Here are some points, one per row:
tensor([ 1.13, -0.21,  0.40,  0.92,  1.19,  1.54,  0.73, -0.53,  0.76,  0.86, -1.43,  0.63,  0.53, -0.99, -1.07,  0.97,  0.28,  0.10,  1.85, -0.60,  0.37,  1.52, -1.14, -0.38])
tensor([-0.20,  0.10, -0.43, -0.26, -0.96, -0.94, -0.61,  0.90,  0.63,  0.11, -0.42,  0.65, -0.88, -0.78,  0.65, -0.24,  2.07,  1.61, -0.71,  0.22,  0.24, -1.46,  0.70, -0.40])
tensor([-0.62, -0.95,  0.71,  0.57,  0.06,  0.44,  0.29,  0.10, -1.78,  0.44, -0.48,  0.20, -1.20,  1.38, -0.81, -0.14, -1.04, -0.25, -1.14, -1.53, -0.90,  0.19,  1.09, -0.96])
tensor([-0.25, -1.46,  1.18, -1.38,  0.17, -0.23,  0.71, -0.10,  0.36, -0.63, -1.03,  0.57,  0.31, -0.72, -1.11, -1.72,  0.52, -1.25,  0.06,  0.74,  1.09,  0.82, -1.08, -1.09])
tensor([-0.86, -0.07, -0.68, -1.39, -1.34,  0.03,  0.81,  1.11,  0.26, -0.93, -0.06,  0.11, -2.73,  1.32,  0.47,  0.93,  0.18,  0.64,  0.59,  0.27, -1.02, -2.32, -0.55, -2.07])
tensor([-0.69, -1.69, -0.15, -0.13, -1.03, -0.50,  0.24, -1.21,  0.53,  0.27,  0.12,  0.11, -0.26, -1.96, -0.52,  1.35, -0.75,  0.32,  0.77, -0.80, -1.13, -1.93,  0.12,  0.47])
tensor([-1.49,  0.59,  2.34, -1.01,  0.52, -0.41,  0.00, -0.32, -0.14,  0.01,  1.05, -0.34,  0.26, -0.90,  1.74,  0.70, -1.58,  0.22, -0.83, -0.36,  0.07, -0.21,  0.97, -0.43])
tensor([-1.16,  0.66, -1.55,  2.43, -0.48, -0.93, -0.88, -0.93,  2.51,  1.02, -0.96, -1.79,  0.83, -1.22,  1.36, -0.22, -0.04, -0.96, -0.37, -2.06, -1.42, -1.64, -0.35,  0.46])
tensor([-1.10,  1.26, -0.09,  1.24, -0.30, -0.15,  0.12, -2.26,  0.81, -1.24,  2.15,  0.46, -0.48,  0.26,  0.51, -2.08, -0.74,  0.73,  1.90,  0.71,  1.18,  0.29,  0.47, -1.93])
tensor([ 2.10,  0.23,  1.55,  0.34,  0.29, -1.22,  0.14, -0.02, -0.60, -0.51, -0.39, -1.96, -1.02,  0.46, -1.17, -1.34,  1.05,  0.50,  1.20, -0.62, -0.87, -0.63,  1.16, -0.90])
tensor([-0.40, -0.69,  0.59, -0.49,  3.07,  0.30,  0.23, -0.78, -0.69, -1.65, -0.74,  0.12, -0.02,  0.31,  0.03, -0.58,  0.74, -1.26, -0.97, -0.85,  0.57, -1.67,  1.34,  2.02])
tensor([-2.23, -0.03, -0.72, -0.90,  0.30, -0.87, -0.40, -0.72,  0.31,  0.80, -2.31, -0.46,  0.45,  0.38,  1.25,  0.71,  0.44,  0.24, -0.26, -1.50,  1.08,  1.01, -0.23, -1.76])
tensor([-0.44, -2.00, -1.04,  1.35, -0.26,  1.35,  1.41, -0.46,  0.70, -0.66,  1.26, -2.43,  0.64,  0.56, -1.54,  1.25, -0.89,  0.66,  1.39,  0.36,  0.79,  0.54,  1.77,  0.68])
tensor([-0.11,  0.77,  0.03,  0.75, -0.52, -0.95,  0.30,  0.83, -1.30, -0.08,  0.37,  1.32,  1.83,  0.02,  0.52,  1.37,  0.81, -0.02,  1.57, -1.29,  1.58,  0.73, -0.34,  0.88])
tensor([-0.31,  0.86, -0.34,  0.58, -0.91, -4.26,  0.35,  1.29,  0.05, -1.11, -0.94, -0.28,  0.72,  0.42, -0.85,  0.21, -1.68,  1.17, -0.07, -0.11,  0.43,  1.08,  0.48,  1.28])
tensor([ 0.32,  1.02, -1.61, -0.99,  0.70, -1.03,  0.75, -0.05, -0.85,  1.77,  1.51,  0.77, -0.87, -0.90, -0.21, -0.01, -0.19, -2.85, -1.00,  1.86,  0.33,  0.34,  0.59,  1.50])
tensor([-0.03,  2.53, -1.83, -0.29,  0.19,  1.37, -0.46,  0.90,  0.48, -1.05, -0.92, -0.65,  0.25, -0.76,  0.99, -0.53, -2.68, -0.77,  0.86,  0.74, -0.34,  0.94,  0.56, -0.27])
tensor([ 0.19, -1.82, -0.07,  0.18, -0.20,  0.03,  0.18, -0.51,  1.18, -1.06,  0.68,  0.66, -0.77,  0.92,  1.22,  0.57, -3.14, -1.04, -0.25, -0.50,  0.03,  1.07,  0.60, -0.62])
tensor([ 1.10, -0.64, -1.16,  0.21, -0.13,  0.23,  0.46, -1.64,  0.73,  0.61,  1.10, -0.10,  0.87,  0.29,  0.82, -0.12,  0.49, -0.04, -1.52,  1.16,  0.48, -0.32,  1.23, -0.29])
tensor([-0.50,  1.56, -1.00,  0.29, -0.88, -0.19,  2.07, -1.52,  0.69,  1.06,  1.20, -0.35,  0.36,  0.95, -1.10, -0.85,  1.16, -0.48,  0.42,  0.06, -2.79,  1.36,  0.22,  0.23])
tensor([-0.58, -0.32,  0.69,  0.88,  0.82, -0.33,  0.26, -0.50,  0.04, -1.79,  0.48,  0.18,  0.21,  2.26,  0.67,  1.87,  0.88, -0.16,  0.23,  0.74, -0.08, -0.95, -1.35,  1.20])
tensor([ 1.74,  0.75, -0.32, -0.66, -0.63,  0.67,  0.10, -0.13, -1.30,  0.59,  0.36,  0.40, -0.72, -0.56, -0.63,  1.36,  0.09,  0.18, -0.34, -2.26, -0.08, -1.10, -1.03, -0.54])
tensor([ 1.66,  0.23,  1.09, -0.42, -0.63, -0.62,  0.15, -2.34,  1.42, -1.49, -0.29,  1.22, -0.03,  0.35, -1.61, -0.58, -0.99, -0.09,  0.42,  0.61,  0.28,  0.70, -0.43,  0.08])
tensor([ 0.55, -0.96, -1.20, -0.25,  2.16, -0.47, -0.05,  0.02, -0.47, -0.35, -0.58, -0.96,  0.35,  0.75,  0.19,  0.07, -0.35,  0.87, -0.17,  1.36, -1.93, -0.56, -2.96, -0.05])
tensor([ 0.13, -0.29, -0.52, -0.82,  0.07, -0.78,  0.53,  0.92,  1.51, -1.10,  0.56,  0.92,  0.84,  0.24, -1.03, -0.17, -0.88,  1.06, -0.63, -1.50, -0.35, -0.36,  2.43,  0.27])
tensor([ 0.05,  0.54, -0.21, -1.50,  1.01, -0.75,  2.52,  1.58,  0.98, -1.53, -0.54, -0.02, -0.61, -0.84, -0.82,  0.13, -0.82, -0.41, -1.21, -0.99,  0.15,  0.70, -1.62, -0.31])
tensor([ 1.41, -0.47, -2.11,  0.74,  0.92, -1.70,  0.83, -0.93, -0.36,  0.01,  0.07,  0.25, -0.91,  0.28,  1.46, -0.83, -1.46, -0.54,  0.06,  0.06,  2.04,  0.64, -0.92,  0.59])
tensor([ 0.46,  0.32,  1.18, -1.10,  0.16,  1.16,  0.20, -0.99, -0.29,  0.16, -0.23, -0.09,  0.96,  0.43,  0.01,  1.41,  0.63, -0.86,  0.22, -0.69, -0.47, -0.35,  0.96,  0.73])
tensor([-0.66, -0.16,  0.18,  0.93, -2.97,  1.30, -1.15, -0.52, -0.40, -0.67, -0.32,  1.14, -0.06, -0.95, -0.04, -0.69, -0.40, -0.64, -0.77,  1.18,  0.41, -1.40, -2.09,  0.31])
tensor([-0.30,  1.11, -0.99, -0.21,  0.85,  0.76, -0.71, -0.86,  0.09, -1.56,  0.86,  1.91, -0.17, -0.26,  1.26, -0.15,  1.29,  0.92,  0.26, -1.95,  0.18,  1.92, -0.01,  0.52])
tensor([ 0.39,  1.65, -1.64,  0.25,  0.35, -0.86, -2.19,  0.00,  0.31,  0.85,  0.08,  0.56, -1.47,  1.21, -0.89,  1.19, -0.97,  0.12,  0.92,  1.48,  0.10,  0.94,  1.88,  0.15])
tensor([ 0.16,  0.23, -1.03, -0.97,  1.53, -0.09, -0.91,  1.25,  0.63, -0.22,  0.65,  0.37,  1.94,  1.24, -0.10, -0.73,  1.43, -0.85,  0.70,  0.13,  1.81, -0.95,  1.05, -2.39])
tensor([ 0.32,  1.56,  1.31,  1.94,  1.00, -0.23, -0.32,  1.33,  1.40,  0.09,  0.50,  0.21,  1.04, -0.25, -1.15,  0.85, -0.36,  0.51, -0.46,  0.88,  1.91, -2.12, -0.82, -1.05])
tensor([-0.07,  1.56,  1.65,  1.51,  1.18,  0.31,  0.56, -0.77,  0.18,  0.66, -2.71,  0.67, -0.19,  0.99,  1.56,  0.82, -0.74,  0.27, -0.47,  1.81, -0.77, -1.29,  0.50,  0.85])
tensor([ 1.59, -0.83, -2.05,  0.11, -0.55,  0.00, -0.37, -0.81, -1.53, -0.36, -1.30,  1.23,  0.29,  0.39,  0.16,  1.02, -0.66,  0.83, -0.52,  0.05,  0.08,  0.38,  0.21, -1.68])
tensor([ 0.71, -0.45, -0.32,  1.09, -1.92,  1.52, -0.03,  1.34,  0.02, -0.82, -0.18, -0.99,  0.13,  0.87, -0.17, -0.88, -0.01, -0.58, -0.80, -0.78,  0.61, -0.32, -0.24,  1.88])
tensor([-0.52, -1.36,  0.89,  1.53,  1.60, -0.72, -1.94, -0.28,  0.34,  1.33,  1.91,  1.39,  0.13,  0.37, -1.29,  0.32, -0.54,  1.36, -1.36, -0.36, -0.75,  0.49, -0.61, -0.58])
tensor([-1.51,  0.70, -1.12,  0.01, -0.47,  0.96, -0.34, -0.65, -0.29, -1.40, -1.07, -0.04, -0.20, -0.32, -2.02, -0.69,  0.95,  1.46, -2.20,  2.60,  0.59,  1.64,  0.76,  0.53])
tensor([ 0.21, -0.76,  0.76,  2.37,  0.04, -0.22,  1.20,  1.55,  0.99, -0.73, -1.43,  1.48, -1.68, -0.88,  0.96, -1.35,  1.65, -0.71,  0.62,  0.80, -1.83, -0.08,  0.61,  0.40])
tensor([ 1.73,  0.90,  1.58, -0.17,  0.02,  0.64, -0.69,  0.64, -0.75,  0.13,  1.03, -0.53, -0.21, -1.43,  0.41,  0.09, -0.57,  1.22, -0.88, -0.32,  0.78,  0.55, -0.50,  1.27])
tensor([-0.26,  0.37, -0.55,  0.39, -1.27, -1.47, -0.86,  0.43, -0.44, -0.15,  0.51,  0.35, -0.27,  1.96, -0.67, -0.63,  0.10, -0.99,  1.70, -0.64,  0.02, -1.47, -2.32,  1.64])
tensor([ 1.66, -1.71,  0.77, -1.49, -1.43, -1.27, -1.21, -0.27,  1.68,  1.86, -0.85,  0.86,  1.67,  0.67, -0.22, -0.61,  0.02, -0.71, -0.49,  0.00, -0.04,  0.92,  0.35,  0.73])
tensor([-0.94,  0.09,  1.52, -1.73, -0.30, -1.24,  0.69, -0.30, -2.04,  0.37,  0.66,  0.10,  0.66, -1.12,  0.68, -0.74, -0.67,  0.35,  1.92,  0.93, -0.25,  0.24,  0.78, -0.18])
These points spread out most along one direction. Take the direction at right angles to it along which they spread out most. Go by this last direction. Where along it does each point below lie, from 0 to 99? The average is 50, and the first point in the table lies past the average. One standard deviation of the points above along it is 16.
tensor([-0.88, -1.28, -0.85,  0.74,  1.76, -0.01, -1.71,  0.83, -1.16, -0.36,  0.05, -0.85, -0.09, -2.68, -1.31, -0.95, -0.16, -0.07,  1.44,  0.34, -0.75, -1.23,  0.03,  0.52]) 49
tensor([-0.11, -0.84,  0.46, -0.19,  0.09, -0.49,  0.98, -0.33, -0.52,  1.81, -0.51, -2.52,  0.12,  0.18, -0.15,  0.32,  0.55,  1.83,  0.17,  0.55,  1.08,  1.00, -0.91, -0.82]) 60
tensor([-1.07, -1.07,  1.19,  0.59, -0.33, -0.59, -2.05,  0.95, -0.67, -1.34,  0.84, -1.58,  0.06,  0.59,  1.14,  0.78,  0.30, -1.92, -1.34,  0.10, -0.71,  1.25, -0.39, -0.58]) 55
tensor([-1.07, -0.77, -0.30,  0.51,  0.65,  0.26,  0.49,  1.37, -0.92,  0.32, -0.10,  2.20,  1.08,  0.65, -0.02,  0.93, -0.20,  1.33,  0.84, -0.43, -1.51,  1.70, -0.18,  0.50]) 59
tensor([-0.73, -0.35, -0.02, -0.39, -0.87, -0.18, -0.48, -1.06, -0.34, -0.62, -1.82, -0.01, -1.27,  0.30,  0.46,  0.95,  0.41,  0.47,  1.70,  0.36,  0.53, -1.62,  0.58,  1.73]) 42
tensor([ 1.75, -0.25,  0.18,  0.50, -0.51, -0.69,  0.17, -0.41, -0.51, -0.85,  1.11, -0.98,  0.77, -0.16,  2.44, -0.28,  1.40,  0.32, -0.18,  0.16, -1.22,  1.63, -0.03, -0.70]) 51
tensor([-0.95,  0.07,  0.62,  1.38, -0.73,  1.51,  0.49,  2.07, -0.09,  2.05,  0.15,  0.07, -0.77,  0.77, -0.62,  0.33,  0.04, -1.98,  0.20, -0.36,  1.02,  1.32,  0.25, -0.76]) 50
tensor([ 0.80,  0.90,  1.14,  0.83,  0.22, -0.96, -1.87, -0.82,  0.01, -0.71, -1.12, -0.66, -1.90,  0.10, -1.15,  0.34,  0.49, -0.62,  0.01, -2.18,  0.26,  1.39,  0.79, -0.72]) 60
tensor([-0.12,  0.47,  0.25, -0.96,  0.53, -0.37,  0.42,  0.80,  1.41, -0.07,  0.65, -1.28, -0.96, -0.12, -0.58,  2.76,  0.80,  0.77, -0.83, -0.57,  0.76,  0.77, -0.63,  0.97]) 63
tensor([ 0.63,  1.09,  0.60, -1.57, -0.50,  1.45, -0.96,  0.84,  0.10, -0.72, -0.68, -1.05,  2.61,  0.75, -0.48, -0.73, -1.15,  0.17,  0.13, -0.36, -1.37,  0.51,  0.10, -0.28]) 60
tensor([-0.24, -0.19,  0.16, -1.75,  0.21,  0.88, -1.65,  0.75,  2.84,  0.63,  0.86,  0.07, -2.20,  0.45,  0.76, -0.37,  0.37,  0.69,  1.69,  0.36, -0.94,  0.41, -1.18,  1.92]) 40
tensor([-1.13, -0.41,  0.28,  0.11, -0.13, -0.05,  0.08, -0.50, -0.55,  0.73, -0.47, -0.75, -0.44,  0.88,  0.39, -1.94,  0.07,  1.31, -0.32, -2.26,  1.90,  1.33, -0.23,  1.58]) 59
tensor([ 0.27,  0.42,  0.05,  0.22,  0.47,  0.89,  0.64,  0.82, -0.25,  1.29, -0.13,  0.31, -0.78,  1.93,  0.58, -2.71, -1.19,  1.87, -0.86, -0.71, -0.30, -1.97, -0.30,  0.72]) 46
tensor([-1.51,  1.53,  0.47,  0.09,  0.25, -0.17,  0.15, -1.85, -0.75,  0.17,  0.78,  0.03,  0.16,  0.52, -2.07,  0.04,  0.26, -0.89, -0.74, -1.60, -1.24,  0.34, -1.59, -0.38]) 54
